Here are some points:
[ 41  30  40  38  -6  -1  -3  -3  11  10   6  18  14 -23  24 -39]
[ 12 -10  16  20  -4 -47   8  15  15 -48  30 -21  25  26   7 -21]
[-22  10 -30 -23 -14  20  29  -4 -48  24 -18  13 -29 -21 -24  21]
[ 15  38 -16  23  -5  11  22 -53 -11  15   5  38  21 -25   2 -18]
[ -6  23 -13  17 -44  -8  62  -9 -24  -3  13  17  -6 -17 -25 -11]
[ -1  11  -5  15 -43 -30  55  13 -23 -37  19  -5   0  10 -14 -15]
[-21 -31 -24 -13  22 -29   2   4  11 -16  15 -37  34  43 -27   2]
[-35  -2 -55 -24  -4   9  22   1 -31   2 -17   6 -23   3 -29  32]
[-12  36 -24 -14  12  35  13 -14 -37  39 -23  32 -10 -17 -16   8]
[-39 -31 -27 -35  18   3 -10  19  -4   6 -23 -21 -17  23 -14  43]
[ 24  11  -4  27  15  -9   3 -48  22  -1  28  21  49 -16   1 -26]
[-35 -12 -43 -10  -1 -15  22   4 -12  -4   2 -24  16  34 -53   9]
[ 21  18 -10  32  -6 -14  22 -53   7 -10  29  19  39 -15  -1 -26]
[ 36   8  24  43   7 -11  -8 -25  27   1  21   8  37 -10  29 -31]
[ 17  13  14  41 -44 -20  34  -9   4 -18  31   1  20 -11  -5 -37]
[  4   6   2  20 -32 -33  35   7   7 -28  38  -4  32  15 -28 -31]
[ 24  34   5  23 -20  -1  31 -34  -8   0  17  35   6 -44  10 -27]
[ -3  41  -7  10 -25  21  24 -15 -36  28 -16  33 -25 -37   4  -1]
[ -4  18   6   5 -55 -19  52  27 -27 -16   7   2 -11  -2 -23 -17]
[-39  -9 -36 -41  14  13   5  11 -29  13 -27  -2 -24  13 -17  37]
[ 16 -27  31  31  -5 -36 -12  11  37 -25  22 -28  22  14  22 -15]
[ 34  12  31  15  19  19 -28 -14  19  35  -9  25   7 -33  36 -11]
Then 10 other points, each followed by its number:
[ -1   4   7  20 -49 -26  45  25  -8 -20  15 -17  10  17 -35 -21] 0
[-24  -9 -54 -29  21  -6  18  -4 -10 -13   4   4  18  25 -49  16] 1
[  7 -19  29  25 -26 -44  12  21  14 -35  29 -28   9  15   8 -23] 2
[  8  37  -7  20 -42  -6  55  -7 -29  -2   9  23   3 -16 -13 -23] 3
[ 14  24 -14  23  -9   6  24 -60  -6   9  11  36  12 -38   5 -13] 4
[ 17  24   4  -7  12  27  -4 -14 -14  29 -19  49 -22 -44  30   6] 5
[  9  47   1   1  -7  25  12 -17 -25  31 -13  41 -14 -43  11  -5] 6
[  5 -33  17  14   3 -40 -11  26  28 -31  14 -41  19  32   9  -4] 7
[-26 -28   0 -25  15  -5 -16  46  -4   2 -25 -27 -27  35   7  33] 8
[ 17   2  40 -15  20  -7  -9  53 -17  -6 -19   4 -28  19  42   1] 9
Which two of these numbered points are nearest to each point below, looking only along the 2 directions in which the first points spread most? Their numbers follow each, nearest first.
[ -6 -22  14  17  -5 -39  -1  29  16 -28  13 -46  18  43  -8  -9] > 7 2
[ -4 -28  -5 -11  56   7 -42   1  30  19 -18 -10  13  20  16  25] > 9 0
[  5  10   4  22 -47 -30  48  10 -11 -31  26  -1  10  10 -17 -26] > 0 9
[-31 -44 -33 -29  22  -4 -11  12   4  -2 -18 -24  -8  26  -9  43] > 8 1
[  5 -22   1  35 -16 -38  12 -14  22 -26  37 -26  40  10   0 -19] > 2 7
[ 22  34  -1  23  -2   6  12 -42   4  17  12  43  23 -39   1 -26] > 4 3
[-15  16 -34  -4   8  33   4 -35 -20  45 -23  25 -15 -28  -1  22] > 5 6
[  3  20   3  15 -43 -21  58  -3 -18 -12  25   3  17   2 -16 -34] > 9 0
[ 15  58   2   7  -7  21  16  -8 -25  16 -10  48 -10 -34  10  -9] > 6 5
[ 13 -16   3   6  39  17 -40 -35  33  36 -10   8  18 -17  28  10] > 3 4
[ 17  18   6  -9  42  34 -29  -9   3  43 -28  32   1 -11  27   8] > 5 6
[ -1 -36   8  17 -12 -46   4  17  21 -41  23 -35  18  25  -4  -6] > 7 2
[ 11  36   4  21 -21  17  15 -30 -12  22  -4  39 -13 -53  13  -8] > 6 5
[ 19 -20   2  24  11 -27  -6 -17  37 -18  35 -12  57   6   2 -15] > 2 7
[ 16  26  -6  15  10  21  -2 -55   7  33  -1  36  24 -33  -3 -14] > 4 3
[  3 -38  20   3  12 -35 -18  31  29 -22  10 -40  16  36   9  -2] > 7 2
[ 13 -28   8  22  25 -25 -21 -15  44 -11  19 -20  44  17  25  -6] > 2 7
[ 20 -15  25  35  -3 -40  -2   4  27 -34  31 -18  28  14  18 -24] > 2 7
[  1  16  -1  26 -56 -17  59  -2 -18 -14  14   0  -3  -9 -14 -18] > 9 3
[  1 -28  17  14   0 -43  -4  27  17 -34  15 -42  16  38   8  -9] > 7 2
[ 36  15  42  18  -2  11  -8   4  -3  17 -12  27 -22 -33  50  -9] > 4 3
[ 26  26  10  22   7  20  -6 -38   3  26  -6  41   1 -43  31  -6] > 4 6
[-29 -21 -59 -25  21   7   2 -31  -1  20  -3   2  13   2 -33  23] > 1 8
[ -9 -31 -19  10  -2 -41   9  13  20 -44  20 -26  25  36 -17   7] > 7 0
[-43 -18 -36 -12 -10 -12  20  18 -15 -10  -5 -28  -8  30 -43  23] > 8 1
[ 46  19   4  18  26   1  -4 -37  11  -4   8  40  30 -21  25 -20] > 4 3
[-41 -27 -25 -14 -10 -14  12  24  -4   0  -3 -34   0  27 -51  17] > 8 1
[ 10 -27  -1  16  27   9 -33 -39  42  26  -3   2  15 -29  31  15] > 3 9
[ 32  35  23  37 -19  -7  21 -11  -1  -2  21  24  22 -17   8 -46] > 4 3
[ 12   5  13  20 -56 -25  42  19  -7 -17  20   1  10   3 -29 -29] > 0 9
[-23 -42 -11 -28  32  -4 -24  23  12   5 -16 -29  -2  37  -2  33] > 8 1
[  0 -26  -3 -18  59   8 -40   6  15  17 -24  -8   2  18  25  28] > 9 1
[-27 -34   2 -12 -15 -12   4  47 -10  -9 -16 -39 -35  19   0  29] > 8 1
[ 15  -2  18  36 -26 -37  21   1  11 -31  37 -16  27   6   3 -36] > 2 0
[  2  24  13  24 -60  -7  49   8 -25  -2   6   2 -13 -17  -6 -20] > 3 9
[ 41  12  39  14  20  12 -22   7   9   6 -14  25  -8 -13  58  -3] > 4 3
[  0 -42  23  -5  13 -14 -26  43  14  -6 -15 -34 -17  26  31  20] > 0 9
[  9 -15  16  33 -29 -40  20   1  16 -32  41 -21  21   1   7 -28] > 2 7
[-24 -23 -52   8  22 -16   6 -46  17   6  14 -15  36   2 -10  11] > 9 0
